Rotation paths and how fast each direction turns (degrees each step)
Each turn is a multiple of 5 degrees from 10 to 175, or 0.
Each row of a path follows its step; steps can be skipped.
Rotation 1:
step 0: -9.4; 21.6; 19.4; -40.4; -44.0; -44.5; -5.4; 40.0; 2.1; 7.4; 9.5; 24.7; -28.7; 2.6; 6.7; 2.3; 35.1; 36.2; -41.4; -11.7; -57.4; 58.6; 26.9; -10.3; 19.4; -52.4; -16.7; 7.9; 19.3; -21.9; 0.3; 17.2; 31.2; 3.6; 7.9; -23.8; -16.2; 4.3; 4.6; 41.0; 7.7; -12.6; 25.4; -5.0; -23.6; -11.5; -25.2; -21.0; 7.0; -39.1; -9.5; 2.5; 21.5; -22.2; -28.0; -26.0; 5.8; 5.1; 15.8; 12.0; 6.9; -8.9
step 1: 22.2; 10.2; 17.3; -15.4; -15.9; 44.5; -14.3; 3.1; 12.1; -22.9; 5.9; 14.6; 0.3; -23.9; 8.0; -35.2; 35.7; 22.2; -19.9; 28.3; -32.0; 38.7; -3.7; 15.8; 35.5; -8.7; -11.3; -7.2; 11.3; -9.5; 22.6; -7.9; 25.6; -0.3; -2.6; -15.9; -26.3; -8.3; 30.1; -57.6; -20.6; 18.0; 0.1; 11.2; -42.5; 17.3; -18.6; -11.7; 15.2; -13.4; 63.4; -12.8; 21.6; 42.1; -1.1; 7.4; 17.3; 26.0; 10.7; 39.3; 61.0; -13.6
step 2: -14.5; -3.6; 11.3; -34.3; -49.9; -13.3; 0.5; 23.9; -19.1; -0.4; -10.1; 16.8; 24.6; -18.8; 23.8; 11.3; 40.0; -27.3; -36.0; 26.2; 1.0; 27.6; 20.2; -0.1; 12.6; -15.6; -68.3; -2.5; 10.2; 15.0; 38.5; -37.2; -1.7; 21.4; -34.9; -66.3; 32.9; -11.9; -26.7; 5.7; 26.6; 22.3; 24.9; 33.4; -17.1; -14.7; -17.6; 3.3; 21.7; -0.1; -3.7; 15.5; -14.3; 23.0; -19.9; 17.2; -22.2; 14.9; -0.4; 29.3; 2.1; -24.7
step 3: -4.7; -12.4; 1.7; -7.1; -56.0; -10.0; 10.6; 13.7; -16.9; -23.8; -8.1; 35.7; 56.3; -12.4; 44.6; -17.7; -0.7; 2.0; -11.7; 6.0; -29.7; 16.0; 29.6; -63.4; 35.9; -7.0; 40.7; -8.1; 20.5; 6.7; 4.7; 16.4; 11.0; 7.7; -4.6; -2.1; -24.9; -38.3; 13.6; -23.0; 43.9; 3.8; 26.5; 13.9; -14.5; 13.8; -47.7; -27.5; 24.5; 23.0; 25.4; 27.0; 48.2; -7.6; -16.2; 13.8; 11.2; 13.4; 12.6; 5.5; 18.4; 18.5
step 4: 23.1; -10.1; -5.8; 8.6; -3.7; -43.5; -13.6; 11.1; 45.3; -16.6; 8.8; 74.3; 20.3; -5.4; 22.2; -18.9; 12.3; 12.4; -33.5; 19.3; -16.0; -6.8; 31.7; 39.2; 11.5; -32.0; -5.1; -8.2; -27.7; 4.4; 9.9; 3.2; 18.1; 30.4; -19.9; 4.4; 13.1; 0.9; -19.5; -22.3; -6.2; 36.4; 11.1; 62.2; -24.9; 17.7; -32.6; 9.1; 14.6; -15.8; -3.8; 42.5; 13.9; 33.3; 26.1; -8.3; -17.7; -21.2; -11.8; 49.9; 13.1; 21.5
step 6: -5.5; -3.7; 0.7; -5.3; -61.2; 7.3; -2.4; 56.7; 19.5; 24.1; -2.8; 13.6; -33.2; 20.4; -12.2; -24.0; 4.9; 13.6; 1.3; -5.3; -31.5; -3.5; 5.9; -27.7; 26.0; -43.3; 17.5; 16.8; 17.9; -14.9; 9.3; -22.8; 27.3; -7.4; -16.8; 27.4; -23.1; 16.4; 6.9; 9.5; 3.6; 38.4; 8.9; 21.7; -59.1; -0.3; -63.7; 2.1; 32.7; -27.8; 40.3; 12.9; -11.5; 24.8; 1.4; -26.7; 19.3; -11.3; 10.4; 46.5; 14.2; -11.3
step 7: 8.8; 23.0; 21.4; 19.3; -40.8; -10.9; 16.4; 0.6; 16.9; 22.9; 26.1; 3.6; -15.7; -16.0; 4.7; -6.7; 11.5; 42.9; -24.6; 34.4; -20.3; 27.8; 20.5; 32.7; -9.0; -10.3; 11.4; -13.1; 32.7; -22.7; 12.7; -34.5; 52.2; 23.0; -28.2; -52.7; 20.7; -28.2; -34.9; -46.1; -8.8; 14.6; 43.0; 6.5; 6.4; -8.4; -36.6; -24.3; 4.3; -22.1; 22.5; -8.6; 16.4; 22.4; 2.6; 27.1; -6.8; 29.8; -22.0; 18.9; 10.2; -40.9
step 9: -1.3; -40.0; -17.6; 8.8; -43.7; -12.9; -11.4; -33.3; 10.0; -37.7; -27.2; 33.2; 23.4; 3.0; -0.4; 13.8; 19.9; 31.7; -13.4; -27.1; -18.9; 31.8; -7.0; -10.5; 27.4; -16.7; 26.8; 35.8; 9.9; -47.7; 30.1; -22.6; 31.1; 27.8; -27.6; -26.3; 12.4; -40.6; -39.9; -6.0; 25.6; -7.0; 40.7; 31.1; -14.0; -0.9; -50.6; 15.9; 19.9; -20.8; -1.0; 33.3; 19.3; 8.6; -1.2; 8.9; 14.4; -26.1; 7.0; 15.3; -5.2; 27.5
step 10: -16.8; -20.4; -19.7; -21.1; 9.7; -4.6; -56.6; 43.2; 21.6; 8.8; 20.3; 34.1; 1.6; -44.4; 25.9; -2.3; -12.8; 15.2; -29.1; 17.5; -44.4; 48.0; 20.0; 7.7; -4.7; -10.0; 18.7; -45.7; -21.6; -14.4; -1.5; 9.7; 18.6; 29.7; -61.5; 4.7; 33.5; -29.2; 9.5; -2.0; 9.3; 27.0; -4.0; 2.2; 11.6; 38.3; -17.4; -31.0; 0.2; -29.9; 27.7; 27.9; 36.7; 16.5; 23.1; 8.4; 14.5; -1.5; 15.6; 6.7; -3.7; 9.3
-9.3; 9.5; -11.5; 1.8; -7.8; -5.8; 7.7; 1.5; -3.3; 6.3; -9.1; -7.3; -2.0; -3.3; 1.4; 7.6; -1.1; -11.9; -1.8; 1.7; -10.0; -1.2; 11.8; -5.1; 6.4; 2.1; -3.5; 0.0; 4.1; 2.1; 10.6; -2.5; -3.5; 8.0; 8.5; 5.4; -2.9; -9.0; 0.1; 15.3; -11.7; -4.6; -4.8; -1.5; -3.1; -4.0; -3.8; -1.8; -12.2; 4.3; 4.1; -4.1; 5.3; -4.9; 0.9; -2.9; -1.7; -4.9; 3.6; -4.3; 5.6; 7.7  130
-13.7; -3.9; 4.7; 14.8; 6.2; 2.6; -6.3; -5.8; -3.7; -3.8; -4.0; -1.0; -4.0; -0.7; 0.5; 3.2; -13.0; -5.0; -3.3; -1.8; 2.4; -2.2; -2.8; 0.4; -2.4; 11.3; 1.8; -4.0; 8.4; -4.2; 2.3; -1.6; 3.9; -7.4; -15.5; 4.2; -7.0; -7.0; -5.4; 3.0; -9.5; -4.7; 3.5; -4.4; -4.6; 4.8; 6.0; -5.5; -2.6; -10.9; 3.4; 11.2; -7.3; -8.4; 5.7; 0.5; 1.4; -7.4; -4.5; 5.2; -10.6; -4.2  10
-1.3; -3.0; -5.5; -4.9; 0.0; -7.6; -4.1; 4.4; 5.3; 1.5; -0.5; -11.2; -9.8; -3.4; 10.1; -4.5; 2.3; -5.0; -5.6; 4.7; -6.2; 0.9; 0.2; 10.4; -4.5; -0.8; 3.6; 5.0; -3.0; 9.0; 0.6; 0.6; 6.2; -8.0; -8.6; -6.6; 5.5; -9.9; -9.6; 5.8; -3.4; 2.1; 8.0; -6.2; 10.5; 3.7; 3.2; 12.8; -6.3; 3.2; -11.5; 11.2; -3.0; 8.3; -3.2; 4.6; -6.4; 7.7; -2.8; -8.5; 6.2; -5.9  140
-3.2; -8.2; -6.7; -3.0; -4.7; 4.7; -10.1; -5.9; 2.3; -3.2; 6.5; -4.5; -5.0; -4.4; -6.5; -1.9; 10.7; -8.3; -3.3; -14.2; 8.4; 0.1; -4.7; -1.4; 10.4; -0.2; -1.1; 7.1; 6.2; -8.9; 8.6; -7.7; -6.7; -1.6; -7.5; 7.0; 1.1; 9.9; 7.2; -3.6; -4.2; -0.2; -0.6; 8.5; 4.9; -8.5; 5.3; -2.9; -6.2; -4.4; 1.9; 7.6; 4.3; 5.7; 2.8; 1.5; -13.1; 9.9; 8.0; -4.1; 2.6; 4.8  95
-5.8; 5.5; 5.7; 0.2; -1.9; -9.8; 3.7; 2.1; 3.3; 7.7; -3.5; -2.7; 3.8; -8.1; -12.1; -2.4; -3.1; 7.7; 3.9; -8.6; -1.3; -4.7; -1.4; -7.5; 5.0; -0.4; 0.6; -7.0; -4.4; -5.9; 1.4; -3.3; 3.8; -1.0; 5.6; 11.4; -1.9; -4.3; 6.5; -1.0; -1.9; 2.2; 6.5; 10.2; 10.4; -2.9; 2.4; -5.1; -5.2; 9.2; -7.8; 6.7; -11.9; 12.7; 0.3; -1.7; 6.8; 2.5; -19.3; 5.0; 1.8; -6.6  40
